The same turns and mirrors carry the whole set onto itself, and each row onto the other rows of its family. Which rows share a family with each named row? Give them in list order.
These 40 rows form 5 families of 8 rows each.
lek: [  0  10 -11  17 -18   5  -7   4   7  -5 -12]
vaku: [ -5   9 -15   4 -18  10 -10  12  13  -5 -12]
bofuv: [ -9 -10  -6   5  -3 -21  -7  17  23  10  15]
muvag: [ -4  -4 -15  -5   1   8  -4  11  24  -3 -15]
vizov: [ -1  15 -17  13 -11  -3  -3   3   0 -12  -7]
dumi: [ -1   2 -20  10   0 -24  -3  19  11  16   8]
begel: [ -2  -3 -11  16  -1 -22   2  24  17  12  10]
moz: [ -2  13  -6  13   3 -11   0   1  12  13  20]
Rizol: [ -4   1 -15  12  -1 -20  -4  18  17  19  15]
pid: [ -1   6 -20  15 -12   6  -9   4   8 -11 -11]
Vofum: [  1  -2 -11  17  -2   4  -4   1  11 -16 -12]
bepar: [ -4  -6   1   5   3 -18  -9   4  17   4  22]
Neba: [ -6 -11   2   8  -8 -23  -3  18  20   3  13]
Kun: [ -2  11 -19   1 -13  10  -8  14  10  -2 -13]
duf: [ -1  12 -17  -1 -14   9  -8   9  15   7 -12]
Vipar: [  1   0   8   6   0 -16  -5   8  12   2  22]
fulov: [ -2  -2  -7   4   3  11  -3  13  20 -10 -15]
mal: [  2   9 -17   9 -12   6 -10   1   3 -10  -9]
lemaf: [ -6  -5   1   7  -4 -20 -10   9  14   5  23]
Gosu: [ -2  -6   3  -3   2 -20 -10   4  12  -1  17]
lalo: [ -4  -2 -16  -3  -3   8  -6  15  17 -10 -15]
muv: [  2   8 -17  11 -15   2 -10  -7   7  -5  -8]
leto: [ -9   1  -8  -7  -2   3   0  19  18 -14 -13]
Fure: [ -8 -11  -8  11  -2 -24  -6  17  18   7  16]
pul: [ -3   1 -10   6   3  -1  -2   2   8 -24  -7]
ret: [  1   5  -8  12   5 -17  -6   6  10  12  22]
tavim: [ -3   3 -11  -3  -4  14  -8  13  18 -10 -11]
daki: [ -1  -4 -14   5  -3   5  -9   2  11 -19 -11]
Zeneg: [  6   7  -6  13   7 -15   1  14   9  12  18]
kiko: [ -3  10  -7   2 -13  12  -5  16  15   0 -14]
tezis: [ -3  -1 -14  12   6 -19  -2  20  15  14  17]
fir: [  0   5  -4   7   5 -14  -6  12  10  12  24]
Vuri: [-15 -11  -5   8  -3 -18   1  14  29   7   9]
nogef: [ -8   5 -16  13   0 -15   4  17  21  19  10]
Ses: [  0   0 -17   9   2  10  -7   4  13 -17 -11]
kubi: [ -1  -8 -15   8   0   2  -7  -5  16 -15 -11]
Dev: [ -9 -11  -7   0  -7 -25  -7  18  19   7   8]
Puda: [ -7  15 -15   0 -16   1  -2  20   9  -2 -12]
libib: [  6   7  -9   7   9 -18  -5   5   4   9  17]
nup: [ -9  -4   4   8  -1 -15  -3  -3  19   0  19]

Which other rows belong to the same family as bofuv? Rizol, bepar, Kun, mal, lalo, ret, daki
Which other rows belong to the same family as nogef? vizov, moz, leto, pul, Vuri, Puda, nup
Which other rows belong to the same family as Neba? lek, begel, Vofum, Vipar, fulov, Zeneg, kiko
Which other rows belong to the same family as Fure? vaku, pid, lemaf, tavim, tezis, fir, Ses

The same turns and mirrors carry the whole set onto itself, and each row onto the other rows of its family. Which rows share a family with each named row? Give them in list order.
These 32 rows form 4 families of 8 rows each.
kifam: [-11  10  13  11 -12   0  21 -10   5 -12 -36 -10  20  22   8  23   9  -2
  -3   4   6  -3  -3  -5 -19 -13  -3   5  -5 -17  -7  -7   0  -2]
nuzig: [  4  -3   9  -9 -21 -26  15  -6  -1   3   1  13  -6   7  -1 -10  -9 -24
   6  16   5  -1   3   7 -11   7  15   6 -16  17   2   4   3   6]
rovo: [  3   0   6  -4 -21 -16  17 -12  -7   2  -5  24  -7   6   5  -7   3 -16
  10  21  12  -8  -2   5  -8  14  11   9 -25  13   3   0   4   3]
suto: [-11  10  18 -10 -19 -14   8 -29   6   5 -12   8  16  13   1   2  -4   0
  13  -3  13 -10 -16   6 -10 -13   3 -11  -4  -2  -3  -4   4  -9]
Loro: [-17  17   3   2 -20  -6  10  -7 -10 -10 -12  -3  12   8 -14   0 -14  -2
  -4  17  17  -2   1  -5 -12  13 -12   2  -4   6 -10  -6  14   7]
fofo: [ -1   9   9  14 -32 -10  26   4  -4  -7 -22   6   0   5  -1  18 -10 -26
  -6  25   0  -1  21  -9 -27  -5   7  15   1  -1   0   6  -1   6]
goros: [ 13   7   1  15 -30 -12  17   8  -1  -7 -26   6  -9  11  -2  11  -3 -23
   0  30  -2  -7  13  -9 -13  -5  19  12 -11  -6  -2   7   2   8]
bena: [ -4  11 -11 -10 -23 -22  12 -10   6   7 -13  17  -3  18  -8  17  -8 -15
   6   4  15  -1   5   4  -9  -2 -10  15   0 -10   3  11   7  -3]
sut: [  8   2   3  16 -18  -6  20  16  -8 -12 -18   0  -5  10  -2  25   6 -21
  -7  24  -7  -3  14 -10 -11   6  11  16 -11   7   3   3   2  11]
Nole: [ 12  -5  13  -1 -31  -5  21  -4   6   6 -20   8  -6  15   9  25  18 -26
   6   3   0 -10  -7   1 -18 -24  17  -4  -9   3   1   3  -6   3]
lerav: [ 14  -7  16   5 -17 -14  18  -7   9   4 -19  13  -1  15  11  26  14 -20
   9   3 -11  -8  -4   4  -9 -21  23   0  -9  -1  10   7 -10  -2]
met: [-16  13  12  -5 -23  -9  15  -9  -7  -5 -19  -1  11   7 -17   9 -15   4
 -13  12   6  -9   5 -11  -6   9 -12   9 -18   7  -9  -6  16   8]
Dode: [ -6  12  13  10 -16  -4  11  -1   5  -9 -26 -14  17  17  -7  33  -1  -6
  -6  -1  -8  -2  -1  -8 -16 -21   2  -5  10 -10  -2   0   3   0]
Mam: [-18   7  21 -15  -9  -9  10 -22   0   0  -7   7  22  11  -1  12   5  -6
   8  -9   5  -2 -17   4  -7  -3 -11 -10  -4   6   1  -9   3  -4]
sepu: [  0   4  32  12 -17   2  17  -2  -6 -16 -19  -6  16   5   6   8  10 -14
   1  16 -12  -7  -9  -9  -9  -5  19 -13 -16  11  -3 -13  -2   8]
pofa: [ -7  13   8   3 -19   3  17   2  -5 -13 -35   0  14  14   1  33   4  -4
  -9  -1   1  -9  -4 -15 -10 -19  -3   5   1 -13  -7   5   6  -3]
nop: [-12  21  12   2 -18  -5  20  -3  -8 -13 -17  -5   9   7  -8   2 -10  -7
  -6  24  21  -2   1 -11  -7  12 -12   8 -18   7   0  -5  11   7]
Mivat: [ -6  10  32  11 -17   0  21  -7  -3 -10 -15  -1  10   6  12   4  -3 -10
   2  22 -13 -13 -13  -6 -14   5  17  -8 -18  11  -5 -11  -6  10]
Zar: [-11   3  14 -17 -11 -12   5 -23  -2   4  -7   4  19  11   3   5   7  -3
   7   0   2  -9 -23  12  -1  -9   0  -9  -1   5   6  -2   3  -4]
nupub: [  3  14  29   4  -8  10  20 -15  -3  -4 -16  -3  10  -3   6  10   1 -13
   5  15  -7  -8  -7  -6 -17   0  12  -8 -14  15  -4 -11  -6  17]
vafe: [ -3  -2  10 -10  -9 -11   3 -19  -1   0 -13   4  15  21   0   7  11  -2
  12  -3   6  -9 -24   7   5  -3   1 -14 -17   5  -1  -5   2   0]
sosi: [  4   3  13  -2 -20 -22  11 -12   5   5   2  12  -1   8  -1 -10  -3 -24
  16  22   2   0   0   9  -9   9  12  -5 -17  14   9  -7   0   7]
penul: [  6   7   6  23 -26  -9  23  10   0 -10 -26   6  -6  13  -5  22  -6 -20
  -2  21   4  -2  18 -14 -21   1  12  12 -12   1  -8   2   2   9]
buv: [ -8  -2  -9   1 -26 -31   8   3   3  -3 -15  13   0  24  -8  15   0 -10
   0   6  13  -3   2   1  -5  -7   1  15   1  -9   4  12  13 -15]
lusob: [ -4   4  32   7 -16   3  27  -5  -6  -8 -22   0   4  11   7  -1  -9  -9
   0  22 -10 -16  -6   1  -3  -6  14  -8 -15   5   0 -12  -1  18]
nolu: [ 10   0   8  10 -13 -10  13  -5   5  -2 -11  10   0  15  14  16  17 -26
  19   8  -1  -3 -10   7 -16 -17  25  -5   2  -2   9   6  -9  -6]
lub: [ -8  12  10  15 -16   7  13  -8  -1 -10 -32  -5  19  15  -1  36   9   3
  -1   6   0 -10  -7 -11 -12 -14  -3  -2   2 -13  -3  -2   3  -2]
fadad: [  0   0 -13  -6 -21 -20   9  -7   1   5 -17  11   1  17 -13  24   4 -13
   4   0  19   2  11   3  -9 -12  -6  11   3  -5   4  12  12  -4]
zezat: [  8  -7   8   0 -22 -14   9 -10   7   5 -15  17   3  16   6  23  14 -20
  12  -4 -18  -6  -3   5 -11 -21  22  -5   2  -6  -1   4  -5  -3]
Zala: [  0   5 -11  -3 -25 -24   1 -10   2   1 -14  10  10  16  -7  26  10 -18
   6   0  16   6   1  -5 -18   0  -7  11   1  -3  -2  14   4 -10]
Dof: [-15  13   7   5 -11 -17   7 -12 -11 -14 -15   2  21  11 -11  -1 -18  -2
   1  20   7   2   2  -5  -4  17  -7   6  -4   1  -1  -1   7   5]
ker: [  6  -3   7  -7 -28 -21   7  -5  -9   6   0  19  -6   3  -8   3  -8 -25
   8  18   0  -7  -2   2  -3   8  11  -4  -8  20   7   8   0   9]

Which other rows belong to the same family as Loro? nuzig, lerav, Mivat, Zar, penul, lub, fadad
Which other rows belong to the same family as ker? kifam, fofo, Nole, vafe, lusob, Zala, Dof

The same turns and mirrors carry the whole set onto itself, and each row onto the other rows of its family. Which rows share a family with each named row? Give them in list order.
These 28 rows form 7 families of 4 rows each.
tifam: [ -5 -18  -7  -8  27  27  22  24  -6  -5  12]
kasov: [  6   0   2  -3   5  27   9  33 -13   5  11]
vil: [ -4 -13  12   0  20  13   9  24 -21  13  29]
Gido: [ 19  -5  16 -14  15  30   4  16 -13  12   4]
panod: [-14  -3   0  -8  16  25  12  25   2  -8  13]
dedal: [-11 -19  10 -15  33  20  18  17  -2   7  30]
zug: [ -9 -17  -2 -20  15  22  28  19  -2  -8  12]
pasa: [ -9  -4  11 -25  26  12  29   8  -4   8  29]
Bis: [ -6 -13   5 -20  38  18  27  13   1   3   8]
Losom: [  3   1  18 -20   7  11  15  22 -13  20  30]
Buke: [ -4 -21   3 -29  21  23  19  14  -2   0   0]
bafuv: [ -1 -18   6 -20   6  21   3  32  -9  13   4]
lifep: [  4 -12   5 -16  -3  21  13  34 -10   4  13]
fifu: [  6   1   0 -12  24  25   5  17  -2  -6  -1]
begur: [ -6   2  12 -32  28  12  19   4  -3  10  15]
Dufig: [  6 -12  14 -13  29  24   5   8 -10  27  21]
muz: [  2  -9   6 -18  35  21  28   4 -10  10  28]
Virig: [ -7  -7  -1 -10  39  18   6   9   1   9  15]
vuze: [ 13   9  14 -14  13  21  16  14 -16  19  28]
Lodo: [ 15 -11  19 -25  17  21  17  10 -12  16  32]
gor: [ -1 -12   0 -11  11  28  15  28  -3   3  -4]
lofef: [  8   0  13 -23  29   9  18   9  -6  23  25]
bomup: [-12   9   6  -3  20  14  17   8 -13   1  23]
zife: [ -2   4  16 -23  13   9   3  22  -8  24  18]
kalik: [ 12   1   9 -15   3  19   5  25  -9  24  12]
detap: [ 13   6   8 -19  -2  26  10  19  -7   1  14]
Guma: [  7  -2   0 -14  11  23  24   1 -15  -8  13]
Sar: [ 14 -25   6 -11  11  22  16  16 -23   2  19]

Which other rows belong to the same family as detap? panod, dedal, Lodo
Which other rows belong to the same family as vuze? tifam, kasov, muz
Which other rows belong to the same family as fifu? Gido, Dufig, Virig
Which other rows belong to the same family as Bis? gor, lofef, kalik
Which other rows belong to the same family as begur? Buke, bafuv, zife

The same turns and mirrors carry the whole set onto itself, and each row onto the other rows of its family. Which rows share a family with each named row? Give them in list order.
These 32 rows form 4 families of 8 rows each.
vek: [ -2 -14   4   7   4  -3  -2 -27 -10  -4 -16  -2  -5  10   5 -10   2   4
   0  -1]
subo: [ -2   4 -20 -20  -1  -3  14  -8  -9   6   0  -5 -11  -3 -18   4  -9  13
  -9  15]
degiz: [ 11  -2 -15   2  13  14   2 -12  -1  -1   4  -6  -5   2 -15   2  19   9
  -6  -6]
venuz: [ -2   9  -9   4   5  -8  -5 -15   3 -14 -18   6  14   8   8  -4 -12  -9
  -4  10]
Modop: [ 11   5 -13  -5  11  15   9  -3   3  -1   1  -8  -6  15 -16   0  17   8
   7  -9]
rabi: [ -7  -7   0   9   5   6  -1 -26 -20  -3 -16  -1  -2  13  -2  -6   5  -3
   1   6]
bog: [ -8  12  10 -13  -2   8  13 -21  -2   0   0  -2   0  17   1 -14  -6   9
 -24  13]
lod: [-10  20   9  -6   1   8  15 -12  -4 -14  -3 -11  -4  17   0 -18  -7   1
 -18  11]
rel: [-21   8  -5 -13  -7  11   7   2  17  -4  -2  -5   4  18  -1  -3  -7   1
 -21  -7]
Kigap: [ -1  12  -2  10   0  18  -6   3  -5 -16  -1   2   7   2  -3   6  11  -2
  11  10]
guke: [  8  10  -2  12  -1  21  -8  -6  -2 -15  -4   6   9  -3  -3  -4  11   8
  -2  13]
zodor: [  0  -3  -1   4   3   1  -3 -18 -18  -9 -16  -5  -5  16   4 -14  -2   0
  12  -4]
Gasa: [ -4  -6   1   0   8  -1   3 -29 -14 -11 -12   2   0  20   5  -8   1   0
   6   9]
bozab: [ -6   4 -16 -16   1  -1  14  -8   2   2   1  -5 -22  -5 -25  -3  -7  10
  -3   4]
Gup: [ -4   5  -7  12   4  -8   0  -5   5 -16 -13  -4  11  13   7  -2 -18  -8
  -7   8]
biku: [ -4   7 -16 -17   2  -7  22   0   0  -2  -5 -14 -13   6 -17   1 -14  12
  -2  10]
Niku: [ -6  14   3   1   2   7  13 -24  -2  -3  -3  -7  -4  16  -4 -13 -16   8
 -27  11]
loka: [ -9  10 -12 -12 -12   3  -1   4   1   1  -2   4  -5   3  -6  10 -11  25
  10  -2]
tapi: [ -8  21  -5 -13   5   2  13 -22  -3  -6   0  -1  -5  18  -6 -16 -11   1
 -25   8]
tedab: [ 14  -5 -12   0  13  18   6 -10  -3   7   4  -2   0  10 -20  -3  10  13
   3   0]
funa: [  1   9  -3   3   4  18  -6  -5   3 -16  -3   7  13   3  -4   8  13  11
  12   9]
zad: [  9  -7  -5  -1  15  18   6 -13   3  -7   7  -3  -6   7 -13  -3  14  14
  10  -1]
subi: [ -4  -5  -8   6  -2  -8   4 -11   6 -11 -22  -1   9   3   4  -4 -11  -7
 -13  19]
sakiz: [-11  -1 -12 -13  -9  12   1   4  10  -2  -1   4  -2  -5 -17   3 -15  19
   8  -4]
Mimo: [ 11  18  -3   3   3   9  -7   2   0 -12   2   5   8  -1   1   2  14   4
   6   7]
Vugim: [-19  17  -5  -8 -11   2  12   2  22   3  -7  -1   2  18  -8  -3  -6  -3
 -14  -2]
zenel: [ -4  -4  -7   2   4 -10  -2  -2   1 -12 -14  -3  10   4  10  -6 -11 -16
  -6   6]
Sog: [ -5   5 -10 -13  -5  -3  20 -11   3  10  -4  -8 -14   0 -26   2  -5  11
  -6  14]
nufe: [ -3   8 -13  -8  -8  11  -2  11   3   6   0   6  -2   4 -12   1 -15  16
  13  -3]
Lut: [-17  16  -7 -13  -8   6   6  -5  20  -2  -7   2   4   7  -8 -10 -10  -8
 -21  -4]
led: [ -5   1 -18  -8 -18  12  -5  -3  -2   6 -10   9  -5  -1 -16   3  -7  20
   8   0]
toba: [-10   7 -13 -12 -11  13  10  -5  22   5  -9   2   7  17 -10  -4  -5   4
 -24   0]

Which other rows belong to the same family as Mimo? vek, subo, degiz, bog, rel, loka, zenel
Which other rows belong to the same family as Kigap? rabi, Gup, Niku, tedab, Vugim, Sog, nufe
Which other rows belong to the same family as subi? Modop, lod, guke, zodor, biku, led, toba

